Each row is where one point has got to under a steady rotation. How many ticks took it there?
The counts run from 0 to 951.
[126 122  82 121 161 100 137 132 114 140  97  99  74 132 147 113 156 128
 112 140 169  97 136 160 105 108 121 129 161 176 126 133 118 147 126 123
 159 126 145  98  97 146 173 124 141  61 137 102 125 189 149 152]
575
[126 111 137 157 127  93 135 183 134 114  92 103  98 147 124 144 119  90
  62 126 145  89 159 136 121 113 160 143 132 182 133  89  97 136 111 140
 125 154 138 166 127 161 138 104 154  80 125  92 113 121 102 117]
1
[ 79 117 140 134 106  83 136 115 137 123  76  97 116 150 116 131 106 112
 131 134 107 106 120 127 127  75 147 120  88 100 175 102 150 106 169 123
  96 128 102 129  88 151 136 147  95 138 172 104 154 139 149  75]
435
[ 84 160 145  86 115  95 148 147 143 118  70 147 129 129 131 145 133 139
 148 135 122 171 154 161  88 116  84 114  85 108 168 135 162 124 119 136
 115 114  65 124 130 132 163 111 104 144 180 124 155 147 124 123]
61
[113 143  88 126 141  28 123 163 108 103  70 146 151 122 130 125 167 109
 123 154 155 112 130 141 130  82 128 131 165 146 170  95 113 126 143 103
 171 133 117  71 118 121 143 143 137 103 142 123 126 158 132 137]
89
[ 94 145 156  85 129 100 136 156 124 104  86 149 139 115 115 157 100 140
 141 141 147 158 132 140  89 153 123 120  61  87 180  98 147 116 112 133
 121 112  59 146 152 141 163 142 110 148 157 112 123 120 114  87]
279
[196 108 139 131 158  84 164 125  98 102  88 123 104 153 154 136 139 146
 129 131 186 103 115 183 129 150 117 114 157 105 136 106 161 173 137 128
 165 128  99  88 142 113 172 118 130  96 145 121 150 175 125  91]
360
[ 85 126 104 129 137  68 125 180 138 140 105  99 108 130 145 141 122  89
  95 133 167 102 148 203 113 123 141 137 119 178 169 121 116 161 121 139
 137 140 136 158  98 178 153 120 116 106 125 112 107 130 116 127]
664
[134 101 121 146 139 107 157 106 113 121  79 137 137 173  92 136 105 145
 132 165 152 120 117  85  91 100 147 122 120 110 141  71 144 105 134 129
 130 145 100 122 126 124 167 107 143  82 171  89 129 188 163 109]
350
[158  69 138 128 150 123 145 126 128 110  87 126 142 185 133 159 118 122
 156 127 177 109 121 119  87 154 138 136 131 116 130  76 146 132 129 164
 122 156  81 148 136 127 169 114 133 103 166  80 137 158 154  86]
132
[133 110 122 112 121 130 123 171 158 124 102 110 125 154  90 132  87 115
 110 114 124 111 142  94 105 109 152 168 122 130 146  90  99 118 107 123
 106 172 117 185 109 157 178 137 144  81 113  66  90 114 101 108]
260
[ 99 153 139 109 169  93 132 144  85 135 127  99  76  63 161 121 160 125
  79 148 133 128 131 154 112  99 110  80  89 134 147 156 125 123 120  85
 168  98 142  93 137 159 143 135 124 147 143  99 137 154 113 134]
811
[156 142 187 120 133 135 130 180 144  95 121 118 103 104 114 156 122 121
  56 116  69 149 164 117 119  99 111 130 104 121 142 129 108 137 101  95
 132 149 111 150 174 135 158 110 148 105 134  93 132 121  74 106]
242
[151 111 113  83 127  72 139 123 158 102  97 126 125 145 104 108 140 149
 173 152 104 139 152 119 119  82 131 135 140  67 142 121 147 135 169 100
 129 143 104 103  94 107 167 146 100 131 156  87 160 153 125  91]
79
[120 120 145 105 142  89 153 138 153 158 127  91  77 123 156 121 132 128
 149  99 123 150 136 187 110 125  91  88 112  91 153 131 165 171 120 133
 140  96 131 157 125 174 157  92  96 162 153  91 159 143 123  96]
418
[145 147 133 103 135 138 137 152 143  79  88 131 102 129  90 165 112 167
 101 149 116 112 152 122 108 107 117 154 111 137 162 140 104 134 144 103
 122 162  84 134 109 112 192 147 119  55 145 133 127 155 117 131]
710
[101 145 108  98 131  95 146 127 122 111  54 154 131 152 136 154 147 135
 171 152 174 140 140 160  87 125 105 122 109 128 164 122 154 127 133 151
 128 120  74  96 117 135 163 117 107 116 180 135 148 167 160 132]
315
[ 92 153 149 143 148 146 149 141 123 155 114 112  67 105 122 144 125 151
  75 130 114 126 135 128  99  99 104  97  81 135 150 141 115 118  93 120
 134 118 135 156 131 172 170  98 139  89 151 108 118 184 138 144]
193
[131 130 130 113 129 114 122 139 130  82  51 145 147 155  98 159 141 128
 116 152 111 125 159  96 104  96 121 160 123 123 162 111 124 105 155 118
 119 154  71 105 118  98 161 142 128  83 178  97 144 162 148 122]
87
[147 142 125 147 137  88 148 177 133 128 113 115  77 118 114 133 108 136
  62 129 143 109 154 166 123  99 139 131 141 159 143 112 112 159 106 111
 131 150 130 154 123 148 173  82 152  45 114 126  98 157  82 131]
228
[151 128 148 119 151 170 144  99 103 105  95 117  76 140 124 147 124 171
  91 144 133 105 140 125  89 119 108 132 106 127 132 152 138 129 141 114
 132 136  96 114 118 116 205 126 134  60 161 117 145 180 138 125]
581
[176  94 161 144 136  66 145 127 106 105  95 109 123 159 136 139 103 119
 103 128 157  80 113 163 144 125 157 124 130  86 152  84 159 147 161 129
 128 133  92 102 137 129 155 129 122 112 144 116 149 133 118  46]
618
[ 88 126 114 124 120  88 120 177 174 127 104 116 110 137  84 131 131 120
 109 153  95 136 163 100 100  67 149 144 125 163 141 124  96 121 131 110
 121 165 153 166  91 157 156 121 122  85 138  78 118 151 134 148]
696
[104 100 141  93 138  80 130 107 131 107  87 119 123 146 129 134 148 124
 160 164 124 147 153 122 105  98 143 102  85 106 122 119 152 123 161 119
 139 125 111  98 121 121 144 153 105 169 175  73 180 154 160  90]
560
[ 93 124  90  96 139 106 108 170 166 129 113  99  89 128 100 137 115 133
 123 145 147  94 149 126 101 119 147 163 124 169 142 122  82 136 122 121
 138 154 147 165  85 178 187 160 115  77 105  84 103 136 133 131]
923
[114 144 119 171 118  34 153 157 137 123  73  96 113 148 138 119 153  88
 112 125 124 106 119 160 142  63 135 123 166 144 168  87 130 147 148 124
 139 124 130  97 113 149 112 102 134 105 153 114 146 154 138 109]
218
[145 115 126 153 156  56 156 134 129 139 115 112 101 135 145 118 174 102
 123 121 125 145 134 142 125  76 123  74 158 128 123 106 151 147 110 121
 164 121 154 105 142 137 113  78 150 137 162  80 151 179 133 107]
601
[186 120 124 103 135 102 151 141 157 109  88 138 132 164 100 130 146 133
 182 115 119 137 120  80 116 116 114 138 165  71 135  79 140 136 134 118
 154 136 103 110 142 125 164 145 130 117 160  75 153 159 140  81]
738
[106 130 106  87 127 134 105 158 140 108  88  97  87 121 112 134 104 123
  97 127 131  96 156 133  98 117 144 183 106 144 163 147  95 120 134 121
 118 143 114 153  82 153 202 166 130  66 110  96 109 108 105 118]
46
[166  94 161 145 146 129 133 115 100  99  85 100 112 152 112 143  79 125
  79 132 135  73 105 117 134 110 154 143 108  85 157  91 140 114 149 115
 124 154  92 127 137 121 162 133 134  84 150 102 122 142 122  63]
617
[164 130 129 121 144 113 155 133 126 110  88 164 144 143 115 145 122 167
 165 130 161 147 125 137  81 136  87 121 136  88 150  92 174 132 105 133
 146 131  62 115 156 118 185  81 144  87 184 125 117 179 131 127]
101
[157  86 161 111 157  92 139 137 136  89 102 138 155 152 126 144 159 108
 155 145 119 158 138 108 114 120 134 106 128  91 125  90 154 133 147 127
 153 151  96 104 166 113 130 124 124 158 187  70 164 155 140  79]
119
[128 153 172 101 141 125 125 190 119 119 131 104  82  73 118 138 105 127
  64 114 111 123 140 131 127 125 120 124  86 121 151 135  96 143  99  94
 146 122 129 160 164 161 169 147 136 114 111  96 114 101  73  97]
19
[104  96 126 121 132 139 142  89 130 119  67 120 109 178 116 151 142 131
 140 147 130 121 147  94  82 100 134 128 104 145 133 115 138 111 139 141
 115 142 107 122  98 132 167 134 135 102 187  66 149 191 176 132]
568
[149 128 101 135 109  45 153 147 161 118  89 133 139 166  95 112 102 133
 166 129 132 119 121 121 123  94 133 138 167  86 161  63 148 129 136 116
 135 148 109 139 116 134 154 108 123 100 150  99 117 153 121  87]
480
